One turn moves each row of this set onto another row. After a few examples, where does it send each row asked below?
q_951: [ -0.8  10.2  13.9 -28.3   9.7  21.5 -11.2  -4.2  -4.2 -19.3  -7.2  -1.7]
q_957: [-17.8  13.6  46.2  -2.7  -1.1   3.0  13.7  37.1  -8.5  -6.8 -13.3  11.0]
q_348: [-33.9 -11.1  -5.1 -11.7  -2.1  -1.0   4.8  38.6   0.0 -19.0  -3.2  20.3]
q_404: [-24.9   4.9   4.6 -16.6  -9.3   9.4  -5.7 -13.4   3.1  11.8  21.0   3.3]
q_993: [-22.5  25.3  45.7  13.7  -1.9  13.8   7.8   6.9   3.4  -2.7   5.2   5.2]
q_947: [-21.0 -11.6   1.2 -16.9  14.3  -4.7  31.2  17.4  -7.4  -3.7   0.0   5.0]
q_168: [-19.4  -2.7  19.8 -27.2  -4.0   3.1  19.9  24.7  10.0 -37.6   1.5   2.5]
q_958: [-24.2  -9.9 -11.1  -9.0  15.0   4.6  12.1  28.7 -10.6  -0.2  13.0  24.0]
q_393: [-11.9  24.5  42.3  -0.7  -2.4  13.7  12.8  24.6 -15.0 -28.2   4.2  15.9]
q_342: [-15.6  -3.3   2.3 -17.1  10.9  16.6   1.0  32.0   3.1  -7.6  33.8  28.9]
q_274: [-23.5  -1.1  15.5 -22.2  -0.3  11.7 -10.0  12.7  10.5  29.7   4.0   3.3]
q_934: [-29.5  23.3  31.3  23.0  -0.1  16.1  -3.5  17.1  -3.1   4.5   6.7  18.9]
q_99: [-12.5   8.7  19.5 -24.8  17.6  28.3  -3.0  26.3  -2.1  18.5 -11.1   3.7]
q_753: [ -7.3   7.4   6.4 -23.6  -1.0  17.6 -22.5  -9.7   1.2 -14.8  10.4   6.5]
q_510: [-31.3   3.4  34.1   4.8 -13.0 -11.2   4.6  32.1  -3.9   8.3  -5.9  15.9]
q_548: [ -5.9   2.5  11.9 -27.2  13.9  15.6 -10.5   8.3  -5.1  -3.3 -23.4  -2.5]
q_534: [-28.1  -9.0   6.6 -18.9   0.2  -3.6  20.4  31.0   0.7 -26.4 -13.0   5.7]
q_303: [-24.3  25.9  41.4  16.9  -2.7  17.9  -1.9  12.7   4.1  -0.6  12.6  14.6]
q_107: [-20.1  -0.5  16.1 -25.0  -8.6   9.8   4.2  28.0  15.0 -37.5  20.4  15.3]
q_372: [-30.7  21.2  29.5  23.5   2.4  10.7   5.3  13.7  -7.9   6.0  -4.7  12.3]
q_986: [-15.9  -2.3  -0.1 -19.5  -2.5   9.7 -30.2  -0.5   3.8   3.2   4.4  11.0]
q_187: [ -7.3  -0.8  22.7 -30.0   8.0  14.0  13.0  22.2  14.5 -15.1  33.3  13.3]
q_422: [-33.7   8.5  23.1  11.8 -21.7  -9.2  -1.9  16.4  -7.4  -3.6  16.3  24.1]
q_52: [-15.5  -4.9   3.9 -21.6   6.6   8.1 -22.4  11.5  -0.1  10.3 -16.3   5.2]
q_506: [-21.6  20.9  27.8   8.0 -14.7   6.4   3.2  11.7 -14.4 -25.9  22.5  24.1]
q_694: [-27.1  22.7  38.7  18.0   0.9   9.2  12.5   7.8  -4.0   0.8  -5.3   4.0]
q_421: [-29.1  -5.7   0.8 -15.6  -7.5   7.4  -4.9  36.9   8.5 -26.2  17.4  26.0]
q_203: [-14.9  17.3   2.1 -15.4   3.4  24.8   4.2 -15.3 -13.7 -10.6  16.4   3.3]
q_101: [-10.7  -6.2  22.1 -29.5  10.2   1.1  31.8  13.6   7.6 -12.7  12.7  -1.5]
q_708: [ -6.9  19.9  11.4 -20.7  19.7  36.1   5.8   8.8 -17.6  -6.8  -3.7   4.1]

q_986 -> q_548
q_372 -> q_993
And these:
q_957 -> q_506
q_534 -> q_107
q_274 -> q_708
q_101 -> q_342

One turn moves each row of this set onto another row. After a few examples, where does it send each row asked below?
q_849: [  2.1   2.2  -2.9  -7.6   2.4   0.0  -9.5   0.3 -16.1  -4.2  -0.8  -8.4
 -12.0  36.0   7.7  -4.8  -2.4]
q_790: [ -0.5 -11.7  -5.8   6.4  -7.9  -5.0   8.3  -2.9  19.9 -13.3 -38.7   5.3
   1.4 -29.5   1.3  25.9   0.3]
q_148: [  2.5 -26.5   4.7 -13.8   0.9  -5.7   1.3  25.7   6.6  -2.7  -1.4  10.6
  -9.8   3.0  17.6  18.9 -17.9]
q_942: [ 12.4 -18.0   6.0  -4.9  -1.8  -4.4   3.9  22.2  13.5   1.6  -9.6  -1.5
 -21.2  -0.1  14.7  24.0 -22.7]
q_646: [ -8.5 -30.0  -5.5   9.7 -15.4   0.3   9.6  -9.7  18.6  -4.4 -39.0  -4.3
   5.6 -27.6  -2.5  20.0  10.0]
q_115: [ -6.0 -14.2  14.5  23.1   8.8  16.9 -12.0 -27.3  -6.9  -0.2 -25.9   3.2
   0.0   2.4 -11.9  -7.5  22.7]
q_671: [  3.0 -15.6  10.1  -5.6   0.1 -11.7   0.4  32.7  14.5  -7.5  -2.8   1.1
  -4.7   1.7  18.7  16.3 -18.4]
q_975: [ -9.8 -37.4  -2.7   8.0  -8.8  -8.2  12.6  -2.5  31.3 -10.7  -9.8 -22.9
  -0.3 -13.3  -4.7 -14.0   0.3]
q_287: [-16.3 -27.8  15.5 -15.5   0.9  21.7  -7.1  -1.1   3.2  10.1 -29.8 -10.2
  13.4   9.2   6.1  22.1  -2.5]
q_626: [ -7.8  -6.4  -0.6  27.4   4.7  10.5  -2.2 -17.0 -10.0  -5.2 -22.3   4.1
   7.0  -7.4 -14.8  -9.9  32.5]
q_685: [-29.9   4.6  -7.4  12.6   7.3  -1.5  -0.6   4.3 -19.7  -2.7 -15.5 -10.3
  19.6  -6.0  -5.8  -9.1   0.1]
q_593: [ -7.9 -22.2  -5.4  15.3 -11.3  13.8   3.1 -10.5  28.0  -8.8 -34.0   1.6
   4.9 -28.3   0.5  19.3  14.0]
q_528: [ 11.6  -2.3 -12.5  33.7 -13.2 -23.9   6.7  -4.0   8.8 -14.8   3.6  -3.0
 -16.0   3.7   7.5  -3.6  10.2]
q_764: [ -2.2  -2.0  -8.9  34.4 -19.5 -25.6  -4.8   1.7  10.4  -2.6   4.7 -10.2
  -3.9  -6.4  18.4   4.5  19.7]
q_846: [  3.0 -10.9  -8.6  33.7 -12.6 -23.2  -5.5  -6.7   3.2 -13.5   0.4 -13.9
 -16.3   5.7  22.0 -10.0  15.5]
q_562: [ 14.9 -19.1   6.6   7.5   0.1 -13.1   0.8  25.6   5.0   1.9  -8.2  10.8
 -23.7  -0.1  17.0  17.7 -16.5]
q_815: [  8.5  -6.0  -8.8  -3.3   5.5   0.9   4.1  11.2 -18.4  -7.0   1.8 -16.3
  -6.0  30.2  18.2  -7.8   0.7]
q_376: [  3.4  -8.3 -21.5   3.7   0.1   9.7   3.2  22.4   9.6  19.5  -3.4 -15.2
   9.9  20.5 -11.6  -0.9  20.4]
q_738: [ -8.6 -19.3  -3.6  14.7  -5.3   5.6  16.9   3.2  16.6  -8.1 -32.2  -9.9
   4.3 -34.5  10.5  24.3   6.1]
q_981: [-18.3 -10.9   1.3  25.6  -1.3   9.3  -9.5 -22.0   2.0  -7.7 -18.4   4.2
  10.9   8.7  -6.9  -6.7  37.4]
q_443: [ -5.3 -28.9  18.3 -11.3   7.9  10.1 -13.4  11.0   5.6  15.0 -30.5 -10.3
  15.6   6.8  -7.7  20.6  -1.1]
q_748: [ -2.8  -5.1 -13.6  -6.9  -3.1  17.7  -1.0   0.9 -15.2  -4.9  -3.8 -15.1
 -15.1  28.7  18.4 -11.9  13.1]
q_803: [ 15.0  -7.7  -6.4  37.1 -21.3 -24.8   1.2  -7.3  16.4  -8.3  -4.3 -10.7
  -5.6  -4.1   8.2  -2.5   8.4]
q_879: [  6.6 -16.5   6.0   2.1   6.8  -6.2   1.8  39.0  17.0  -7.8   0.0   5.7
 -15.0  -3.5  16.3  12.1  -6.8]
q_521: [-17.4 -32.8  -6.5  25.0 -16.3  -3.5   1.6   3.6  -3.6  21.2  -0.5   1.8
 -27.2  -7.9  13.0  -0.6   1.7]
q_742: [-20.4 -21.9   6.6  24.3   5.9  19.5  -3.9 -16.7  -2.9  -7.1 -12.9   5.9
   9.1   4.4  -9.3 -11.9  30.1]
q_420: [-10.8 -16.6   0.3  22.6  -7.3  -6.0   2.9  -9.9  21.8  -9.3 -37.0   3.3
   3.5 -26.0  -3.8  27.6   4.2]
q_270: [ -5.5 -25.2  12.6 -12.2   7.8  22.3  -5.5  -0.9  13.3   3.5 -30.4  -5.4
  14.0  15.0 -14.0  19.7  -4.5]
q_773: [-17.8 -29.0  15.8 -19.3   3.4  12.7 -17.4   0.7  10.2   7.1 -22.2 -16.8
  14.0  15.9   3.2  14.5   4.3]
q_149: [  4.5 -27.3  10.4 -18.1   2.4  12.9  -9.5  -2.9   9.6  12.5 -24.9 -10.0
  13.7  24.6  -8.1  15.7   1.9]
q_423: [ -5.5 -23.5  -0.1  23.4  -7.3  10.1  15.4   1.3  22.8  -4.6 -30.8   3.4
   7.6 -28.0   1.8  24.1  12.7]
q_555: [-10.1  -4.6   0.2  35.5   6.8  11.0 -12.5 -18.0   0.6 -11.7 -21.6  -2.2
   6.3  -1.1  -5.1  -9.3  32.4]
q_304: [-23.7 -11.8 -20.2 -15.1  -3.5 -11.7 -10.8  14.7  19.5  -9.7 -21.5   7.9
 -23.0  -7.9   6.3   4.2   6.9]
q_784: [ -7.6 -10.0   1.5  30.7   2.8  12.1  -2.8 -31.5  -7.2  -1.7 -22.7  -6.6
  -1.1   8.5  -9.8  -4.0  28.1]
q_375: [  4.0   3.3  -8.7  30.6 -14.3 -21.3  -0.3  -3.0   4.8  -8.6  -1.1 -11.2
 -17.7  -3.8  24.0  -0.5  22.1]
q_275: [  4.3  -8.9  -5.8  30.8 -20.8 -24.2  -9.3  -6.7   5.2  -5.0   3.4  -3.8
 -18.0  -1.4   9.8 -12.3  18.1]
q_524: [  5.9 -24.2   3.0 -10.0  -1.5  -4.3  -0.9  31.7   7.6  -8.1 -11.9   6.7
 -20.2   1.9  12.6   7.1 -20.4]
q_624: [ -6.0 -11.3  16.5   3.1  28.0  10.1 -10.9   7.0   1.9  18.6 -22.1 -26.3
 -13.2  -9.8  -1.5   1.2  16.9]
q_398: [  2.1   1.6 -12.2  -2.0  -2.4   6.1  -4.9  -4.6 -22.2 -10.8 -13.1  -6.7
  -4.9  32.9   7.7 -12.8   0.5]
q_500: [ -5.9 -23.5  12.6 -15.0   4.3  20.0 -11.2   2.7  10.4  15.8 -23.9  -5.8
  18.0   1.2  -1.5  28.4   1.6]
q_246: [  6.5  -7.7  -1.2  -5.4   3.8  11.4   1.1   5.4 -10.1  -8.9   2.6 -12.5
 -14.2  32.3  16.4 -16.1   7.2]
q_286: [ 11.8   3.3 -11.0  -4.4  -4.4   2.5  -5.3  10.0 -15.2  -1.8  -3.8 -21.3
  -9.8  27.1  11.0 -13.1   3.3]

q_626 -> q_275
q_246 -> q_671
q_148 -> q_500
And these:
q_398 -> q_562
q_376 -> q_304
q_764 -> q_748
q_270 -> q_420

One turn moves each row of this set onto another row. After a few examples, where does it send each row asked below?
q_117: [ -0.5  20.1  15.9 -19.2 -24.8  12.3   2.0 -10.1  26.9 -12.6  -7.4   6.9
   5.6]
q_883: [-18.8  -6.6   6.6 -32.2  20.9 -19.4  20.2  -8.8  -1.9  -1.0  -4.0  -4.6
 -16.0]
q_644: [ 15.0  -9.9  24.0  -3.6 -23.2   6.3  -6.3   3.7  -2.4  -1.6   5.6  -6.6
 -11.5]
q_625: [-20.2  -1.1   5.7 -19.4  25.6 -10.5  30.5   4.2  -0.1   6.7  -4.9 -10.4
 -12.7]
q_108: [ -9.4  -0.3  10.5 -26.5  34.7 -12.5   5.5 -13.5  -1.5 -11.2  -0.8  10.0
 -23.9]
q_51: [  2.7   2.8 -18.3 -23.3  -8.7 -13.0   8.9  -6.3  15.7 -22.9 -11.4  21.1
   1.0]
q_442: [-25.7  11.9   3.0 -23.5 -18.8  17.3  25.3 -14.1 -15.3  -0.2  -8.9   5.9
  -9.8]
q_716: [  9.1  11.6  -6.6 -39.0  -1.7  16.2  -4.5   3.0  13.2 -24.7   6.7  14.6
 -22.1]
q_490: [12.4 16.8 15.4 -5.5 -8.8 34.0 23.4 -1.6  5.2  8.5  9.1 11.6 -2.3]
q_159: [-10.0   7.6  11.6 -10.6  39.0   5.2  -0.8   7.8  12.3   5.3  -0.8  -0.2
 -18.9]
q_976: [ -5.0  12.7  12.9 -15.9  42.6   7.2  -3.4  -8.3   6.9  -4.0  -0.3   1.1
 -22.4]
q_343: [ -1.0  -3.2  -7.0  10.1  -0.7   3.5  11.1   4.9 -11.5 -19.7  -0.7 -27.7
 -14.8]
q_386: [  6.9   4.9  -3.9  -2.2  -6.2  17.2  18.9 -27.5  -5.0 -29.9 -13.1  10.6
   6.4]
q_23: [ -3.2   1.6  -6.9 -17.4 -24.2   5.3  -6.6   0.4  22.9 -21.3  -8.9  -3.2
   9.6]
q_47: [  9.8  -2.7   6.2   1.7  -1.6   2.2  40.1 -18.0  -9.2 -11.8   0.7 -12.7
 -23.5]
q_324: [ 13.8   1.9  33.3 -15.5  -6.1  -3.1 -14.8   0.1   9.6   5.1   7.0   6.5
 -14.2]
q_740: [  1.1  23.3  -1.8   3.3   7.0  25.1   6.0 -13.1   5.6  -8.0 -24.4  16.5
   6.8]
q_388: [-11.9   7.9 -15.8 -11.5  -3.1  31.7  12.9 -11.1 -11.4   8.9   0.2  -2.5
   5.2]
q_539: [  5.8  22.9  17.3 -10.1 -13.4  19.8  18.2 -27.3  10.1 -17.8  -9.8  13.9
   4.3]
q_265: [ -8.4  19.9  15.3 -11.5  27.9  -0.4 -13.6  -7.7  12.0 -23.5   5.6   4.4
 -18.7]
q_424: [ -9.4   9.1  16.1 -15.6 -29.7  12.6   9.4  11.0   5.9  11.4   7.5   4.4
   1.9]
q_558: [  2.0  -8.6 -13.0  -6.0  -8.9   9.1  10.7   7.6  -8.9 -36.0   2.2  14.2
 -23.3]
q_50: [-16.2   4.7   6.5 -10.7  32.3   4.4  15.1  11.1   7.5  10.1  -5.5 -16.4
 -11.6]
q_54: [-14.5  -2.6  12.1 -24.1  27.8 -18.3  24.6  -4.7  -0.1  -0.3   0.5   9.0
 -21.1]
q_726: [  0.8  -7.9 -18.9  -7.1 -12.8   8.6   3.8 -10.9   3.2 -31.4 -13.0   0.5
   9.8]
q_119: [-13.1  13.9   9.4 -40.4 -17.8   7.6  14.2  -5.9  -0.3 -19.6  -5.6  17.1
 -27.8]
q_614: [ -8.5  18.2  -5.0 -25.5 -20.4  -8.2  22.1   2.2  20.6 -11.7 -19.5   4.9
   4.0]
q_778: [-16.1  -5.5  -1.3 -16.1 -29.3  -1.8   2.6  17.2  -2.9 -15.6   3.4   7.6
 -10.0]
q_893: [ 20.0  -5.2  24.6  -0.7 -20.6   9.7   8.8  -9.8   5.4   2.4  11.5  -2.0
 -20.1]
q_461: [ -8.2  30.8   5.8 -10.2 -10.8  15.6  19.8  -2.6  12.9  -4.1 -26.8   1.7
   7.8]
q_308: [-12.3  14.2   9.0 -15.1  34.1  11.9   7.3   0.2  12.6  10.0  -3.5 -19.7
 -12.2]
q_603: [  8.1   6.2 -16.3  -4.6   7.7   7.1  -1.0 -15.1   7.7 -20.6 -13.7  27.9
   3.1]
q_193: [ 20.3   0.8  14.3   6.3 -16.3   7.4  20.9 -12.9  -2.1 -11.9  15.6  -6.8
 -24.4]
q_88: [ -8.5  13.7  -1.8  -1.8  26.0  17.8   0.7  -3.2  26.2  -6.9  -1.2 -21.4
 -15.6]
q_235: [ 20.0   0.4  31.4 -14.2  -6.1  -0.3  24.7 -21.2   3.0   2.7   6.4   8.9
 -22.4]
q_667: [  9.3   8.0 -22.1 -20.4   7.1  31.1  -4.9   0.2   6.3  -6.7  10.8   3.2
  -1.2]
q_111: [-21.1   2.5   4.6 -24.3  20.8  -5.5  21.5  -1.5   6.4  12.2  -6.8 -23.2
  -8.6]
q_137: [ 18.7   5.5  -2.2   0.3   2.2  32.3  22.6  -4.8  -4.2 -22.1   6.8  17.2
 -17.4]
q_255: [ 14.0  -0.4   9.2   7.2 -14.8   4.5  13.9  -1.1 -14.2 -24.3  10.8 -14.6
 -20.1]
q_884: [ -8.0   4.1  15.5 -19.3  36.4  -8.3   4.9  -2.0   7.8  -1.9   3.6  15.3
 -25.0]
q_917: [  0.5  -0.4   9.2  -0.4  -3.0   0.8 -22.9  16.6  -0.6  -7.7   3.3 -17.3
  -9.1]
q_109: [-11.3 -13.5  14.1 -31.5   8.9 -11.0  28.8 -15.6  -4.7   3.4 -10.7  -3.3
   1.6]
q_243: [-10.7  -7.7  -1.8 -14.2  14.8  10.8  27.2  -8.1  16.3   9.9 -11.9 -26.3
  -2.9]
q_417: [ -9.4   3.4  24.6 -29.8  16.6 -18.3   4.0 -16.8  -7.9 -17.3  -1.3  16.3
  -7.8]
q_747: [  9.7  -6.9  15.1   2.0 -18.7   2.8  -3.0  10.2 -14.8 -17.1   4.8 -15.5
 -11.8]

q_137 -> q_490
q_50 -> q_625
And these:
q_667 -> q_388
q_461 -> q_614
q_23 -> q_726
q_109 -> q_417
q_893 -> q_644
q_324 -> q_917
q_108 -> q_976

